Rows are one point carried round by a steady rotation, each followed by how many ticks it has turned.
The counts run from 0 to 368.
[135  99 101 131  93 129 108 158 136  90 127  93 163 139 103 105 189  70
 112  84 101 129 144 158  88  95 128 143 107 112 109 112 135 176 112 146
 144 170 132 161 126 113 141 135 180  97 128  89 174 140 103  77 120 157
 189 174 167  60  89 153 104 136 124 160 135 110 125 152 144 133 125  97
  97  94 112 144  96 101 133 144 141 142 128 137 171 166 146 126  63]  77
[124 130 136 115 183 133  92 128  86 175 145 128 163 113 150 165 113 126
 110 174 152 120 123 127 110 116 143 121 110 146 115  90 111 128 104 154
 135  81 140  81 176 161 147 171 173 104 118 152  95 106 162 121  83  88
 144 154  83 155  80 171 136  94 111 145  58 141  98  95 136 117 132 177
 159 131 141 129 101 186 110 144 129 109 112 113 106  91 125 138 172]  124
[ 45 115 101 125  78  79 118 152 129 111 109  83 154 103 118 102 131  68
 127 109 126 116 153 133 131 114 113 126 155 129 116 119 131 138 109 142
 159  85 129 133 122  99 139 121 117 139  95 146  99 156 153  93 133 136
 166  97 199 102  78 152  81 128 173 158 124 135 173 125 109 150 153  86
 113  78 117  96 123  74 113 101 100 106 137 140 157 142 140 101 105]  336
[134 128  82 176 102 102 152 112 170 148 177 161 114  93 157 148 163  74
 132  94 162 154 115 150 130 119 124  87 157 121 123  97 138 127 146 148
 119 156 117 163 125 149 133 114 100 131  71 160 157 142 130 134 107  79
  97  79 131 155 157 137 142 154 102 142 136 109 154 128 142  81 103 141
 120 207 159 182 131 119 130 126 128 127  77  99 164 154 123 104 129]  239
[137 135 133 107 134 111  84 153 104 149  79  88 151 111 114 136  86 175
 128 161 111 118 127 133 120 123 155 140 111 131 139 157 174 108 108 106
 126  83 137 120 133 155 181 141 111 135 114 125 121  99  78 136 128 136
 171 165 141  92  35 157 136 123 140 105 125 136 117 148 112 132 159 156
 151 114 121 108 145 109 134 136 158 153 164 128  70 107 134 143 187]  291
[107 121 116 122 108 180 125 128 103 106 128 103 142 117 110 100 201  93
 122 107 132 126 186  97  82 104  95 119 140 119 152 103  77 169 140 154
 177 182 142 113 138 150  50 139 152  89 149 133 140 126 143  95 161 170
 165 123 123 120 102 156 104 102  82 145 156 133 127 131 144 136 136 127
 117 122  96 131 128 122 138 166 115 109 137 125 172 112 110 130  71]  81
[122 147 135  88  88  96 155 162 155  67 136  92  88  99 115 130 128 114
 144  71 100 113 130 103 149 147 158 189 152 124 142 132 112 104 160 134
 125 159 155 140  88  87 106  91 128 159 130 125 178 160 112 116 171 141
 165 137 147  80 146 149 102 141  97 145 145 120 155 130 161 124 127  85
 120 106  77 157 123  67 145 123 126 112 153 150 147 161  95 121  82]  176
[118 103 147 127 127  80 110 148 171 101 115  90 123 153 160 121 101 155
 105 154  94 103 157 104 120 145 132 167 110 105 153 185 126 107 154  89
 121  91 115 127 135 118 151 141  83 125 111 115 142 185  91  92 169 100
 170 163 156  98 109 125 131 157 146 109 184  63 144 108  87 111 152 100
 132  74 111 106 115 118 164 133 162  81 143 135 100 130  99 180 142]  115
[115 132 126 111 104 126 140 129 178 135  91 105 112 148  88 144  96 137
 127  98 124 135 141 115 157 185 130 151 158 115 161 146 190  95 103 106
 118 121 156 145  94 140 125 137  78 170 129 162  87 110 127 134 141 183
 152  87 197 123  61 110 117 174  96  94 141 143 103 104 105 129 134  95
 125 143 125 106 146 108 152  79 122 112 125 118  95 151  89  80 136]  94
[ 73 109 115 146 135 137 143 110 158 116 132 139  85 121 100 158 135  98
  57 101 122 124 126 135 128 134 112 113 155 116 103 107 115 134  95 146
 144 140  74 158  98 155 151 111 130 137 108 125 116 126 171  91  61  98
 157  71 137 162 174 122 159 101 126 131 110 133 133  97 116 115 120 115
  78 150 168 114 101 146 141  97 111 102 117  91 157 169  76 113 130]  235
[ 95  77 134 148 139 159 116 131 107 141 101 111 163  99 156  98 114 103
 143 159 138 144 135  98 120 114 116  94 147 120 183 117 161 129 100 109
 165  92  98 145 139 117 153  88 151 102 108 131 121 114 165 156 138 139
 129 130 129 166 112 148 114  89 209 139 113 110 164 117 132 170 156  64
 101 101 118  73 137 147 110  90 116 133 130 113 171 128 143 170 124]  229
[ 56 114 106 154 100 146  81 132 122 129  82  71 133  87  93 108 141 119
 161 129 116 147 142  89 123 116 137 142 146  89 157 127 135 141  86 132
 145  96 130  99 105 122 135  99 115 115 107 137 134  99 110 160 182 155
 143 144 148 138  52 149 115 123 184 185 122 177 150 150 104 123 161 113
 133 102 115 115 137 109 108 167 102 143 145 131 165 143 125  83  87]  249
[126 115 114 150  62 124  84 122 128 111 131  94 123 115 128 119 128 122
 131  87 143 124 128  96  78  70 169 114 116  81  98 135 155 188  53 156
 167 142 152 116 136 164 144 112 135  85 120  94 175 121 105 124 115 155
 160 167 152  96  82 137 120 139 133 170 129 129  88 136 116 127 137 103
 128  75 104 133 122 108 109 111 115 146 157 170 179 168 146 121 101]  252
[145 154 136 109 126 153 161 122  96 101 124  85 100 138 134  95  97 138
 184 151 200 169 120  98 138 153 128 131 149 145 157 175 162 122 139  93
 157 124 146 142 122 104 107 115  92 142 189 152 145 157 119 163 199 156
  86 108 143 147 138 129  97 165  92 126 130 101 152 123 124 180 175  97
  96 113  97 114 125 108 113 116 129 121 162 169 141 113 163 119 114]  267
[144 136 148 137 155 107 141 161 111 149 189 167 167 126 169 147  57 102
 117 151 129 157 109 113 156 179 108 157 171 156 166 122 128 107 155 117
  96 136 149 134 164 109  95 152 119 111 124 175 129 152 152 156 160  96
 126 135  63 164 177 161 132 118 101  66 157 109 162 100 110  99 136 149
 139 140 102 165 106 126 138 146 164  80 126 108 120 110  99 134 136]  23
[176 111 125 154 148 116 149  86 143 129 154 135  96 121 178 136 104 138
 175 165 157 145 137  75 145 122 156 105 117 104 127 120 127  98 153 105
 120 156 126 145 162 166 159 116 100 114 148 112 171 176 104 154 170 105
 102 123  90 176 145 120 155 187 124 160 137 106 125 110 131 143 144 122
 141 142 136 165 130 193 124 148 164 143 113 135 125 133 129 200 169]  46
[139  83 116 186  85  80 109 158 161 127 153 120 134 127 125 162  45  92
 159 119 146 159 113 114 159 128 161 158 161  91 114 144 206 137  95 141
 127 130 129 193 156 136 163 125 129  98  93 134 164 175 143 175 167  96
 150 139 116 120 131 118 128 145 157 137 141 112 144 105 110 135 156  78
  97  89 111 131 124 132 117 142 152 144 152 151 176 144 114 110 126]  331
[ 90  87 175 126 121 165 140 110  94  76 121  62 103  99 115  99 119  82
 133 106 152 142 122  81 109 126  68 102 157 109 122 146 107 167  99 149
 200 145 138 117  94 129  92 118 141  94 163 154 158 122 128 121 141 155
 102 125 105 130 161 149 108 109 116 186 135 133 137 139 111 161 153 119
  69 104 100 123 124 142  74  91 110 132 135 145 179 152 121  99  65]  168
[150 175 117 136 107  93 175 117 140 104 150 149 128 145 109 151 156 118
 147 108  87 136  92 164 166 147 159 166 144 172 134 106 130 117 148 124
  54 175 168 164  74 100 122 138  85 139 157 130 155 109  97 119 144 162
 124 111 153 114  97 158 116 193 102 107 152 154 124 123 127 102 131 152
 138 138 118 173 101  83 160 153 138 124 124  91 113 157 121  93 111]  178
[104 156 143 126 127 128 118 146 110  91  85  80 167 122 109 138 105 157
 164 140  99 151 117 120 119 120 146 191 125 141 160 124 138 143  70 119
  86  91 123 111  76 100 130 110  98 128 118 111 146  59  95 139 118 170
 151 161 121 131  95 172 102 136 152 120 113 167 109 111 113 124 141 144
 123  84 129  91 120  91 140 125 139 154 167 123 104 136 120 112 116]  10
[107 115  79 169  53  93 123 156 148 132 115 116 102 107  95 164 106 136
 147  92 165 129 100 125 133 117 162 133 166 106  93 125 191 117  90 143
 132 108 136 162 131 153 186 127  50 145 109 118  91 132 139 126 128 134
 147  84 183 111  80 145  87 180 109 173 117 160 108 131 104 164 143 107
 115 102 168 107 131 102 118 111 126 134 153 120 115 154 140  92 139]  333
[146 117 164 109 143 108  91 151 108 147  88  90 170 118 141  91  88 159
 135 157 105 130 150 100 133 140 146 151 114 110 148 180 162 108 145  88
 140  85 127 107 147 131 145 117 123 112 114 118 147 145  99 154 168 126
 157 189 136 107  62 148 119 104 173  84 152 116 141 149  97 125 172 121
 140  93  88 104 161 110 135 148 179 133 156 163  92 124 130 141 166]  290
[144 117 138  99 121 113 146 171 140 100 104  89 160 158 123 128  91 108
  98 115  91 115 143 123 152 162  98 172 129 149 176 147 170 155 119 125
 131 137 151 143 107  94 114 150 127 130 149 128 135 155 141 103 126 162
 182 141 165  73  92 128  95 141 104  87 133  93 132  91 116 144 133  66
 103  67  81 103 106  76 154  87 139 114 127 156 132 142 134 125 101]  96
[111 141 125  98 137 176 144 122  87 123  73  94 109 124 108 114 114 149
 157 153 154 144 134  98 141 154 105 131 136 169 173 145 155  90  97  88
 149 101 147  99 113 115 108 131 105 177 151 173 129 113 136 167 185 163
 113 109 166 140  91 152  98 137 104 132 118 155 149 125 103 152 160 110
 140 124 114 116 142  95 114 105 114 142 148 145 117 116 134  86 123]  268
[150 115 146 147 138  98 126 165 104 147 174 136 175 115 179 144  60 125
 137 158 175 147 112  87 118 151 119 144 140 142 177 137 156 119 143 103
 134  97 143  98 178 104 104 155 122 144 105 179 153 152 142 149 176  79
 127 177  87 133 154 152 111 118 107  81 138  96 143 128 144 125 145 125
 149 126  88 154 128 100 135 141 172  90 146 165  92 101 112 134 154]  24
[115 137 133 129 104 123 160 122 116 123 216 163 128 121 111 146 150  59
 107  72  86 145 100 146 118 130 168 121 166 157  81  80 110 152 122 152
 116 187 190 140 122 147  94 123 132  87 135 171 157 125 130 113 117 167
 157 118 116 164 107 142 139 147  86 109 150 148 121 112 151 138 116 139
 155 138 104 154  91 126 138 129  98 101 128  81 153 144  89  86 119]  258
[150 163 118 136 161 152 124 101 128 105 145 107  85 147 126 179  81 158
  99 138 154 156 105 110  88 155 116 137 149 138 139 140 109 147 122 128
 126 151 149  93  97 123 129 140 115 127 176 147 153  81 103  98 117  99
  64 142  62 147 171 116 147 167  63 116 120 137  83 111  80  90 116 174
 127 159 148 171 104 152 132 109 150 124 136 137 105 135 108 116 135]  106
[142 103 131 154 153 112 117 121 159 144 128  91 100 143 147 145  26 166
 142 173 179 148 138 105 157 186  98 134 149 122 148 175 159 115 140 102
 135 100 107 140 146 121 147 157  89 131 157 141 111 178 118 142 166 102
  83 127  98 133 166 116 122 185  98 118 125  85 140 112  66 148 153 123
 105 111 136 131 137 165 111 112 155  91 160 139 115 106 113 156 135]  27
[125 116 168 110 142 102 173 117 143 117 160 148 129  86 176 133 153 118
 110 119  62 115 119 105 139 122 148 153 130 127 126  77  81 105 194 119
  77 137  96 158 129 113 143  97 138  95  98 119 150 164 116  95  98 104
 172 149  99 140 158 139 138 127 163 101 161  80 149 125 163 123 143 138
 124 108 147 140  90 129 155 124 172  90  71  68 124 149 113 181 151]  217
[ 82 146 111 124 163 148 118 138  91 157 112 121 148  90 140 132 172  86
 107 116 137 143 130 166 127 119 131 115 147 157 120  95 128 116 138 156
 167 113 119  97 134 122 146 103 186 160  87 172 134 132 187 151 139 107
 139 114 103 165 140 169 161  72 106 147  87 152 152 103 205 113 139 138
 124 194 129 158 129 112 116 144 115 152 114 140 165 123  99 117 158]  63
[102 120 163 103 129 161 158 147  85  84 103 101 116  79 102 144  97 155
 167 102 136 132  93  45 143 143 155 177 175 130 144 132 139 103 135 120
 162 111 143 150 118 129 102  95 104 131 150 152 145 118 129 182 200 149
 175 140 104 122 147 149 127 128 109 130 150 135 152 139 152 149 145 118
  88  95  84 118 156  78 121 123 126 130 177 143 103 108  84  98 133]  89
[ 86 141 113 110 147 124 139 103 144 133 160 105  97 103 149 142 189 146
  92 134 137  92 149 100 109 100 137 120 116 127  97  84  39 101 147 133
 143 119 117  56 169 117 112 111 116 158 136 120 127 122 146  82  90 111
  92 117 112 143 131 133 114 144 105 188 141 105 117 136 166 147 114 144
 164 137 142 138 107 149 114 123 115  78 104 116 116 122 157 176 151]  40
[137  99 163 126 152 106  93 128 127 136 107 106 154 147 139 109  68 158
 141 190  97 142 147 117 146 164 114 130 117 115 172 174 160 111 152  83
 107 106 129 151 122 139 138 147  87  96 142 135 134 152  64 156 170 124
 118 155 112 123  78 144 149 133 160  82 172 114 157 146  70 120 184 130
 125 119 107 125 154 169 144 153 182 135 155 102 121 117  95 150 120]  289
[115 111 110 144 143 128 146 111 130 144 138 139 143 144 128 114 117  72
  87 121  98 124 132 198 138 108 136  82 122 142  94  86 168 141 100 142
 125 157 106 159 115 148 202 138 181  90 110  98 129 146 168  83  60 121
 166 131 147 155 105 143 149 111 127 124  91 111 127  95 135 138 144  94
 123 125 163 104  83 151 160 124 151 138 104 107 166 163 124 144 146]  57
[156 153 107 172 154 108 108 123 135 146 150 133 132 141 136 165  66 169
 134 153 191 143 111 119 161 168 115 141 141 127 149 154 147 102 121 111
 112  92 150 127 164 144 140 165  81 149 138 177  99 153 128 149 150  91
  67 119 100 133 134 111 143 179  64  91 109 130 113 104  80 125 139 160
 139 163 154 153 123 165 115 131 151 103 153 140  81  97 120 139 167]  26
[136 170 130  88 154 158 138 109  65 121 120 131  80 130 126 131 107 165
 111 160 170 153 110  94  95 130 124  91 148 151 122 160 118 113 125 114
 184  97 178  63 133 169 111 101 103 159 147 181 122 108 133 131 150 124
 102 114 107 183 115 150 162 103  61 104 140 154 130 137 115 144 132 183
 155 180 126 138 157 126 122 105 143 131 166 134 103 100  92 118 171]  367
[152 171 142  93 140 168 152 123  50 139 140 136 132 118 149 120 128 144
 105 161 185 148 107 113  53 101 132  74 133 147 131 153 126 154 111 101
 178 134 179  75 148 124  96 102 163 118 164 156 146 135 137 124 146 130
 104 156  91 155 145 152 137  91  73  78 134 114 142 153 139 156 140 160
 127 147  93 148 137 119 116 119 142 134 165 156 122 116 123 131 145]  366
[150 149 116 135 128 104 105 157 131 152 155 136 149 128 158 175  58 162
 144 149 197 155 114 108 126 147 141 163 133 142 149 142 146 115 148 116
 115  78 157 102 164 112 135 140  88 179 112 182 115 138 138 168 153 102
 102 139 104 149 136 137 127 149  65  98 118 118 111 106 110 120 141 131
 145 161 134 137 140 118 122 113 147 111 146 168  82  86 124 124 201]  25
[154 128 152 131  79 134 122 101 131 108 145 110 164 118 142 113 120 128
 124 147 123 170 114  94  82 111 119 108 125 108 192 147 155 173  77  95
 103 134 164 124  86 136 111 120  99  72 163  96 165  71  87  90 106 190
 113 156 141 144  99 130 100 136 149  67 151 113 103 127  56 117 152 110
 124  75 122 115 105 115 145 114 150 111 148 112 138 141 166 127  98]  12
[ 93 114 101 168  98 142 110 119 129 130  81  68 132 121 135  85 137 102
 185 136 141 154 158  96 117 105 101 134 134  83 158 153 110 153 113 123
 159 118 116 133 117 119 121 124  98 109 131 106 151 133 113 173 201 151
  77 122 153 136 100 133 121 143 175 191 138 142 161 146  87 142 159 104
  93  98 112 124 146 131 116 158 100 113 161 137 195 140 146 118  64]  248
[105 141 112 126 150  71 114 114 153 145 155 112 123 136 151 158 129 108
  59 128  95  88 135 154 141 108 126 132 102 158  79 107  79 122  99 162
 100 122 113  74 138 111 176 141 142 125  96 120 119 100 126  55  41  99
 164 170 125 133  99 148 134 141 134 135 100 124  87 104 119 118 120 141
 179 109 160 153  72 132 135 115 115 118 108 101 107 144 152 117 146]  37
[125 137  59 172 104 101 117 145 128 117 121  91 157 100 120 159 142 126
 184 125 179 157 111 140 136  96 159 194 118 125 106 114 134 141 111 142
 135 112 125 137 133  95 136 127 105 147 119 128 153 131 136 157 182 104
 106 142 127  93 130 163 104 170  99 222  77 148 163 131 162 133 139 125
 123 127 143 160 137  83 110 171 135 153 147 172 147 126 149 128 114]  245
[103 122 165  77 141 114 144 168 140  97 146 134  95 125 140 138  96 152
  64 118 123 103 133 100 113 148 133 137 156 126 128 166 124 128 141  94
 182 135 136 133 129 128 118 100 123 157 125 155 121 171 144  71 130 101
 176 123 131 122 170 132 143 103  92  74 161  83 139 124 112 143 134 101
 112 120 111 114 126  93 169  84 166  70 147 152  78 119  83 131 140]  195
